Rotation paths and how fast each direction turns (deg/step):
Each turn is a multiple of 5 degrees from 10 to 175, or 0.
Each row of a path follows its step; steps can be skipped.
Path 1:
step 1: [ -1.0  10.2   0.7  -8.3   6.0  17.2  -5.6  17.3 -18.3  12.5  18.9  -3.2
  -9.3  27.3  -5.9  12.5   4.6   9.1   1.8   2.5 -17.3  -6.3 -11.2   4.1
   9.4  -2.4  -2.1  17.3 -16.8   9.5  -4.7   0.7 -27.0  15.6  -1.7  19.2
  -5.1  24.7  -0.5  -6.7   7.6 -14.6  22.4  25.4   1.6   4.7 -16.5  -8.2
 -11.7  10.5  -4.5  15.0  20.1  -9.1   4.4 -11.5  -0.5   3.4   0.1   1.6
 -36.2  -2.4  18.2  12.5   9.2  10.2  16.0  12.5  -4.4  11.0   8.5  -5.4
   8.8 -19.5 -18.4   2.9]
step 3: [-17.2   3.4  20.8  -3.5  -1.2  -3.4  -2.6 -15.5 -19.5   6.7   4.8  12.6
   7.6  -6.0  -5.6  16.7  10.6  10.5 -30.9   5.8   7.4   6.1 -21.1  24.6
 -13.9 -11.7   2.3   4.2 -10.0 -18.8   5.2   3.6   8.1   6.9 -13.9  11.3
  20.2 -18.5 -10.8   7.6  13.2   4.8  11.2  -0.2   5.6   2.2 -21.9  -4.4
 -15.4  -6.1  11.5  -7.5   2.5 -12.8 -10.8  14.2   6.0 -17.7 -23.7 -12.9
   0.1   0.6  -7.8 -21.9  12.0  19.3  33.1  24.4   7.0  -1.7  13.5  -4.6
  -1.4  -1.0   5.2  -6.1]
step 8: [  1.3  -6.9  -3.1   7.8   8.3  16.0 -11.5   0.5  -9.7 -10.4   2.1  -1.5
  13.6  -6.2 -13.4   4.9   8.6  26.8 -22.8  30.0  -5.0  -0.4  18.1   1.4
   5.0   2.9  26.7  14.9   4.3 -14.0   2.7 -13.4  11.6  -3.3  -8.4  -1.4
   9.7   0.5 -11.3 -20.2  -1.3  25.1  20.5   2.8   7.0 -12.1 -26.3  -2.6
  -5.3 -16.0  -8.9  16.7   3.5 -23.9  -4.4 -15.6   4.5   0.5  10.6 -26.0
   7.8   3.9 -14.0   9.1   1.1   9.3  17.0  19.3   4.9   1.6   6.5 -29.9
 -15.7   9.7   1.2  -0.7]
step 12: [ 21.0   8.5   6.8   4.5 -14.4   2.8   4.8  26.2  -5.2   7.3   2.9  22.3
  12.9  12.1  -4.9  -3.0  -2.2  21.3 -28.9  -6.9   9.0  -7.9   9.0  11.0
  -9.2   8.7  -6.5  13.0   1.6 -10.0  -5.8 -19.8   6.7   4.7  -6.9  -1.7
  16.2 -16.5  17.7 -12.4  -5.6   0.8   1.9  30.8  25.3  15.6   6.5   5.9
  -5.6   7.5   7.2  -1.0 -12.4  -6.7   1.4   8.3   3.1  -0.2   2.4 -14.5
 -23.5  -8.2 -14.8  12.4  -5.3 -19.6   3.3 -25.0  30.8 -12.0  16.9  11.0
  -0.3 -10.8 -14.7  -4.5]
step 18: [ -8.7 -10.5  10.0 -19.3  -0.9 -14.8  -4.7  11.7   9.1  13.2  -1.3 -10.1
 -11.4   9.2  -3.4  14.9  19.8  39.2 -21.2  17.7   9.2  12.0  13.8  15.9
 -18.8  12.9 -20.3  10.7  14.7  17.0  -0.1 -25.6 -20.0   8.9 -25.9  -0.8
  -3.0   6.5   1.8   6.0   1.3  16.4   6.5  14.3  19.3   1.7   1.6  14.3
  -0.4  11.0  11.0   2.8   0.7  -7.0  15.7   8.3   4.7  26.7   8.3 -12.8
   4.0 -10.7   8.8   8.3  -5.1   5.2   2.9  -6.5   7.9 -10.2   2.9 -20.5
  -4.3  -6.0  -9.6   6.6]
step 19: [ -5.7  24.5  -9.2 -19.0  -8.9  -3.5 -17.1   6.2 -13.7   2.5  16.5  -1.4
  -7.4   8.2   4.6  -7.7  21.2   5.7   0.9  -4.9   8.7  30.6 -12.6  26.5
  -6.4 -13.4  -3.9   8.3   2.8 -13.7  -5.8   4.6  -7.0  -0.5 -33.5  17.0
  -0.3  12.4  -4.9 -17.5 -22.0  -8.6   6.5   9.9   0.9  24.6  -0.3  12.6
  12.5  -3.5  27.5  10.9   6.9 -14.7 -11.9   3.9   2.3   1.8 -14.2  -7.8
 -11.3   4.5 -17.9   5.6  -9.5  29.8   1.0  18.9   2.8  13.0  -5.0  -9.4
   1.0 -10.2 -11.3   7.4]
step 23: [ 14.7 -16.2  12.3 -10.4  -8.7  10.2   1.7  -8.0  10.4  -0.3  -4.7 -10.2
  25.1  14.2  -1.8 -19.5   9.5  10.3  10.3  16.7  11.8 -11.8  13.1   5.5
  12.2  12.2  -7.5  -6.7 -17.3   4.1 -17.1 -11.2 -13.6  -3.8 -24.9   0.7
  -8.7  25.2  -4.7  13.4 -19.1  27.9  -4.0  18.8  -3.4   1.5  -3.1  10.2
 -17.5  27.9  25.1  -4.4  14.5  -4.4  24.2 -18.7  12.3  18.7   5.0   1.5
  -4.5   6.2  -3.7  13.1  16.2  17.5  -6.8  -8.6   2.1  -0.5   9.2   4.9
  -2.3  -0.4  -1.1   4.7]
step 24: [ -6.5  -4.2   7.8   9.3  -3.0  -5.4   6.3   6.1  -4.8 -21.3  11.9 -13.8
  -7.1   4.0 -14.2   3.2   4.8  16.7  -8.0   1.0   8.1   9.8  23.4   2.9
  -4.2  -5.4 -26.9  10.0  -4.5 -17.3  21.0  -5.5  -9.7   4.7 -17.8  22.8
 -13.0  17.7   1.9 -20.0 -13.2   6.1  -8.7  34.0  17.1  11.3 -21.1  -6.1
   2.4  -5.6  13.7  28.6  11.5 -24.9 -11.7 -22.7   0.5  -0.7   3.9  12.0
  12.1 -12.7   9.4   9.0  12.8  16.1  -5.1   4.6   2.7  -5.3  17.3  -6.8
  -4.8   2.7  -3.3  14.4]
Speeds:
[-1.9 -0.5  1.6 -1.0 -3.9  2.2  7.9 -0.1  0.1  7.3 -2.6  1.6  0.4 -1.3
  1.1  2.0 -4.2  1.8 -4.0  6.3  1.4 -1.6 -0.3 -2.2  0.0 -0.1  1.6 -4.8
 -0.7  1.4  1.6 -3.5 -1.6 -1.4  0.7  2.5 -1.1  0.3 -3.6  4.6 -3.4  0.2
  1.8  0.8  3.5  1.4  1.1  5.8  2.4  0.1  1.7 -0.6  1.4  2.9 -4.1 -4.1
 -5.3 -2.3 -2.3  2.8  0.3 -0.6 -1.7  3.9 -3.9  0.2  3.3  1.1 -4.4  3.4
  0.2 -5.0 -3.1  2.3  5.4  0.0] : 140
[ 6.7 -1.6 -2.1 -2.5 -2.7  2.4 -0.1  4.2 -3.0 -1.1 -0.5  0.7 -1.5  1.3
  0.5 -1.7  3.3  2.9 -1.8 -2.2  0.9  0.8  1.3 -0.7  1.5  2.0  0.8 -0.6
  1.5  0.5  1.7 -2.1  4.9  2.6  4.5 -2.4 -1.0 -0.1  2.3 -0.7 -5.5 -2.0
  5.0 -3.3  0.8 -1.3 -2.9  3.4  0.6 -5.9 -0.1  2.2 -1.8  7.1  0.3 -2.7
 -4.1 -1.3  0.3  1.2  0.6  4.8  4.5 -4.6 -4.5  1.1 -0.4 -4.6  4.6 -3.8
  2.9  1.3  6.7  2.9  1.4 -2.2] : 20
[-3.1  1.3 -0.7  1.6  0.1 -0.8 -3.2  4.6 -4.1 -1.6  4.1 -2.0  5.7 -1.0
 -3.6  5.7 -1.4 -3.8 -1.8 -0.9 -5.0  1.9  3.1 -4.5 -2.1 -5.1 -2.2  1.3
 -0.7  0.9  2.4 -1.1 -4.8  1.7  4.7 -2.8  0.0 -4.0  0.4  2.7  1.0 -1.2
  6.8  0.2 -2.4  1.4 -3.9 -2.2  4.4  5.2  0.4  2.5  1.8  4.3  1.9 -3.3
 -0.7  3.6  0.7 -0.3 -0.4 -0.5 -4.4  2.8  0.1 -3.6  0.0 -3.9 -0.2 -2.4
 -2.7  0.1  0.9  1.0  3.3  3.6] : 90
[ 3.4 -0.6 -1.2  0.4  3.6  1.7 -1.9  4.3  2.6  1.2 -2.2 -1.0  1.3 -2.0
  3.8 -5.9 -0.4  2.4 -3.3  1.8 -6.8  1.5  0.6  3.2  0.8  3.6 -2.9 -0.2
  4.7  2.2 -3.8  0.4 -4.5  6.5  0.1  3.7  1.6 -3.5 -4.7 -4.9 -2.7 -1.5
 -6.7 -0.8 -0.1  0.5 -2.0  0.4  6.1 -1.5  0.7 -2.8  0.6 -0.5 -0.4 -1.9
  0.6  1.4 -2.1 -6.2 -0.8 -3.1 -5.8 -1.5 -1.1 -1.7  3.1 -1.5 -0.1 -2.4
  0.1  1.8 -1.5  2.8  2.0 -1.8] : 10
[-1.1  1.7  3.8  4.0  1.0  3.7 -4.6  0.1 -0.2  4.7 -3.0 -4.1  2.5  2.0
 -0.1  1.9 -0.4  1.8 -1.5 -4.9  1.4 -2.2  3.2  4.7  0.7  0.9  0.8 -0.7
  4.5 -0.2 -2.1 -0.2  4.9  3.1  1.8 -1.9 -2.0 -2.7  1.8  4.3  3.9  7.6
 -1.6  0.8 -1.0  2.9  1.3 -5.2 -2.1 -2.1 -1.7 -3.4  1.1  1.7 -1.9 -0.5
  0.9  0.3 -0.1 -1.1  5.4  1.3 -2.8  4.2 -5.7  0.6  3.2 -2.6  0.2  5.2
 -1.0 -4.7  5.6 -0.3 -2.5 -1.6] : 80
Path 2:
step 2: [ 16.6  24.4  -4.7  -7.7 -15.3   2.8   5.4 -11.9  18.9   1.3  -2.4  19.6
  15.5 -13.8   1.8   2.1  10.8  12.0 -24.9 -27.5  -9.3  -8.4  -4.0  16.9
  -4.3  -0.4  -7.6  -2.2   3.2 -23.4 -22.4  -1.3   5.5 -15.4 -27.9   7.7
   5.7  -1.9  -3.8  10.8 -10.3  -1.1  -7.2 -15.1  -3.7   5.8 -23.7  -1.6
  21.9  23.2   6.6   0.0   0.7  29.4   2.9   7.9  -7.0  30.2   9.7   6.8
  -8.4  -3.5   4.2  -1.9  11.9   5.8  -2.8  12.8  -5.7  -8.2 -10.2  19.1
 -13.6  18.3 -10.6  18.9]
step 6: [ -1.3  27.1 -19.8 -15.9   2.6   5.9  -7.5  -2.0   8.4  -7.4  -0.8  10.4
  -7.2  -6.8   8.1   9.2   2.0  -3.2  -2.4   4.8   2.9   7.1   7.4 -30.9
   2.6  -9.3 -13.9 -12.9  13.6   4.4  -2.3  12.9 -14.0  10.3  16.5 -18.1
   0.3 -24.4  -3.6  -0.2  10.2   3.9   7.6  -7.1  18.4   7.9 -10.2  -7.7
  -2.5   3.0   4.2 -29.4 -17.6  14.1   8.4  24.9  18.5   0.0 -14.4  -4.5
 -24.0 -17.2   6.7 -13.5  -2.8  20.7   2.7  19.1  14.4  -8.0   6.4 -14.9
 -30.2  13.8  28.2  -6.7]
step 9: [-28.2   2.7  -7.3  -7.6  15.6  17.5  -2.5  -5.3  18.2 -13.0  -6.1  -3.3
 -19.2  -4.2 -11.9  -0.7  14.8  -9.2 -16.7  25.2 -23.3   1.6   3.0  12.4
   9.5  -8.1   8.2  -0.4   5.0 -18.2  -7.0 -17.9   1.0   5.3 -13.2  25.1
 -13.2   3.8 -30.9   3.1  -8.3  15.4   0.6   3.7   8.5   4.2 -19.4 -14.0
  21.5 -12.3   9.5  -0.5  -3.3  -1.6   3.3  14.6 -31.2 -10.4 -16.6  -6.2
  -0.9   0.4   1.9 -13.3   8.6 -21.9   5.0  -6.0  -1.2  17.7  10.1  19.8
 -22.2  -9.7 -15.4   7.7]
step 12: [  8.2  14.6  11.2  -8.1  -4.6  10.9   9.8  19.1   9.0  -4.1  -4.2   3.6
 -22.4  12.9 -15.8  -8.9  10.7   7.1   0.7 -11.6  10.9 -16.9  -1.5 -26.8
  -4.6 -11.8  10.6 -10.3  -2.8 -14.7  -2.7 -12.9   2.5  18.1  -6.5 -28.6
  14.2 -29.2  -4.2   6.4 -20.2 -13.4  18.5   1.9   5.5  -6.8   4.4  -6.2
  -6.2 -24.0 -17.3  -0.6   2.7  -4.2  -5.4 -20.4   9.7  23.2   2.3  -2.0
  -1.9  16.3 -30.1   4.7   2.9  -4.6  -7.4  -3.8  14.2  26.3  16.9 -12.6
 -13.1  11.7 -17.9  -9.0]
step 16: [  2.3   4.4 -12.8 -18.6  -3.9  15.8  -2.2  17.9 -11.4 -18.0   2.7 -25.3
   1.3  -6.8  -7.8 -16.8   6.9  13.4 -16.7  -5.1  -6.1  13.4 -11.7   7.9
 -10.8  -8.7  -4.8 -10.8   6.4 -10.7  23.5 -11.1   3.6   5.8   3.5   5.4
   3.0  36.7  -8.3  10.0  -2.8   6.5 -12.3  -1.2  10.7  13.7 -17.6   2.9
 -11.2  14.4   3.8   8.1  -4.9   2.5  18.8 -15.8  -3.0   5.8   2.5 -12.6
  26.5  40.3  -8.8  -3.6   4.9 -16.0  -1.5  17.6   9.9  -0.7  -3.6   4.0
 -19.0  31.2  13.3 -10.7]
step 19: [ -2.4  20.2  -9.6  -2.5 -40.6   4.2 -14.7 -13.6   8.7  -0.7  -1.3   0.2
   8.7  12.0  -8.5   2.2   8.2   2.9  18.5   5.0   6.1  -4.3  11.4  10.6
  -7.1 -12.0  -1.2  -6.0  -1.2  -2.2  21.0   3.4  -0.4  11.0  -8.5  12.2
   8.2   5.9 -16.9  -4.1  -1.1   1.2 -12.1  -5.2   3.2  -7.8  -5.7  -9.6
  14.8 -17.4 -16.3 -18.7  -8.0 -18.8 -16.5 -10.9  14.7  18.3  38.3  -4.2
 -18.9 -24.8   4.4   8.2   3.0  -2.5  13.4  12.4  16.1  -3.3  10.8 -32.2
 -25.2  -5.8  10.9  -1.6]
step 20: [  8.3  24.2  -6.6  -7.3  -2.9  25.4 -20.3  -0.5   2.2  16.1  14.0   5.5
   9.4  -3.5   2.1   3.0  22.5  14.8  -4.8 -22.3   7.9 -13.3  19.5 -10.7
   1.8  -5.8  38.2  -8.6  14.1 -14.8  -6.8  -7.1  -4.8  22.3  -8.4  -7.6
   6.5 -13.1   7.5   7.9 -20.2  -0.8  -6.1   3.4   8.5   8.9  -2.9 -16.3
  23.8  19.6   0.3  20.0   9.0   6.0   8.0 -10.1  -0.3   7.9   5.1  -8.1
 -15.4  10.7  -7.5  -9.0  12.6  14.3   4.2  -9.1  -4.8  -3.4  -4.9 -11.8
 -13.4  18.2 -15.6  35.9]
step 25: [  9.2   5.2  26.3   8.1 -14.2  12.5  -7.7   0.2  -5.2   2.7  26.0 -19.0
  -7.8 -16.1  -4.6  -0.7  14.1  16.1  -4.9  -2.7  -7.3  -4.9  28.0  -7.1
  15.3  -3.5 -12.2   3.8  -8.9  -7.8  17.3 -10.5   6.5  13.6  -0.1   4.8
   1.2 -19.1  20.8   5.8 -23.4 -10.1  10.8 -14.2   7.3  -8.8 -21.5  20.5
  17.9   9.2 -16.1  31.7  -3.3   5.1  19.3  17.0   4.3  17.7  23.4   5.7
 -10.3  -5.0   2.6 -17.9   0.6  11.2 -19.7   0.1  14.8  10.3  11.3   2.2
  -5.0  -5.4 -12.3 -12.1]
Speeds:
[ 5.1  1.3  2.4 -0.4 -2.1 -2.3  0.0 -1.4  1.0 -0.5 -2.2 -1.7  3.0 -5.3
  2.9 -0.3 -6.1 -1.0  1.9  1.5 -2.4 -1.3 -6.6 -0.7  4.9 -2.5  1.3  1.6
 -0.3 -4.5  3.1  1.9  0.3  4.6 -1.8  1.3 -0.5  3.2  2.5 -3.3  2.1 -1.5
  0.3  3.2 -3.3  3.1 -1.9 -0.9 -0.1 -4.2 -1.8  2.1 -0.4  1.5  1.4  1.4
  0.8  3.0  1.6 -3.6  3.7  1.3  1.3  5.0 -4.3  2.8  8.9 -4.4  0.5  0.7
  4.3  3.8 -3.3  0.8  0.0 -4.3] : 125
[-6.6 -1.8 -2.5 -3.7  2.7 -2.1  0.1 -3.6  0.4  2.3  3.1  3.6 -4.1  1.1
 -1.3  0.7 -7.4  5.1  1.4 -1.4 -1.7 -3.3 -1.1  0.8 -0.5  3.0  4.0  2.9
  1.0 -1.9  1.8  0.7  1.2  2.1 -4.3 -2.3  1.4  6.6  1.2  4.1 -0.1  3.7
  0.8 -0.6  0.2 -1.5  0.9 -0.6  0.3 -2.8 -2.3  5.6  0.9  1.2 -3.0  7.6
 -1.9 -2.5  4.1  1.9  0.2 -1.1 -0.7 -3.7  0.9 -3.4 -0.7 -1.4 -1.1 -4.7
 -1.8  0.3 -1.5  6.9  0.7  0.4] : 60
[-0.9 -2.0  0.8 -1.3  1.9  3.9  2.1  0.5  2.4  1.5  1.9 -2.5  1.2  1.9
  3.1 -1.2  0.6  1.7 -3.7  4.5 -2.3  5.9  1.0  0.9 -1.6 -1.6  2.0  0.2
  1.3 -1.8  5.7 -1.3 -4.2  7.2  4.6 -4.0 -1.7  0.7  4.9 -4.1  5.2  1.5
 -0.1  0.1  1.6  1.1  2.7  2.1  7.4 -1.8  0.3  1.0  6.4  1.6  0.8 -3.2
 -0.7 -3.7 -1.2  0.5  1.8  2.9  0.8 -2.1  2.9 -3.8  4.3  3.5  0.3  0.3
 -4.4  3.1  2.7 -1.5  3.2  3.2] : 65
[-2.3 -1.8  0.4  4.5  4.6 -4.4  3.1 -1.2 -5.5  1.9  0.2  3.6 -0.1 -3.1
  2.3 -5.0 -0.6 -2.1 -1.5 -1.1 -0.2  4.0  3.1  2.7  3.1  3.7  4.4 -3.3
 -0.7 -2.2  4.2 -5.7  1.6  1.3  2.0 -3.5  2.4  2.1 -3.5  4.2 -5.5 -0.6
  2.5  2.7  0.2 -1.2  0.2  5.5  1.6 -0.2 -2.9  1.5 -2.0 -1.3  4.8 -3.4
 -1.6 -1.7 -0.9 -4.9  0.3  1.1 -2.7 -3.4 -1.7  2.7 -1.1 -3.4  3.7  6.4
  0.8  0.0 -0.5 -1.3 -1.7 -1.6] : 85
[-0.3 -2.2 -0.3 -4.6 -1.3  2.6  2.5 -4.2  0.1 -1.5 -3.9 -1.5 -4.2  5.3
  3.0 -2.2  1.2  3.9 -1.3 -0.5 -1.2  1.0 -1.7 -0.9  3.0  1.4 -4.7 -2.7
 -2.1 -1.4 -2.5 -2.9 -5.2 -8.7  1.0  1.9 -2.0  5.6  1.7  4.6 -1.4  0.0
 -0.1 -1.8 -1.3 -1.5 -1.7 -1.6  2.9 -4.3 -2.0  3.6  1.7 -2.5  5.0  2.5
 -2.4  1.7 -3.9 -0.5  2.1  4.2 -0.7  2.0 -0.4  4.1  3.7  2.6 -0.5 -1.2
  0.9 -5.1  5.0 -2.7  0.0 -2.1] : 55
[-0.9 -1.1 -3.2 -3.0 -4.9  0.0  2.6  5.2 -7.2  1.5 -1.3  2.3  1.7 -1.5
 -3.6 -3.3  2.9  1.3  1.5  3.9 -4.8 -3.3 -2.6 -2.8  6.0  0.6  1.6 -3.1
  0.1 -1.7  1.9  4.1 -1.6  0.1  4.7  3.0 -0.4  2.0 -5.5  3.1  0.7  6.6
  2.3 -0.2  4.3  4.8 -1.6  1.2 -4.1  0.1  0.2 -2.0  2.0  3.4  0.4 -0.4
  2.2 -4.2 -0.1  1.5  0.0 -0.8  2.3 -2.2 -4.7 -1.1 -0.4  3.7 -2.3 -2.0
  2.2  0.2  0.5 -2.6  4.8  0.6] : 145
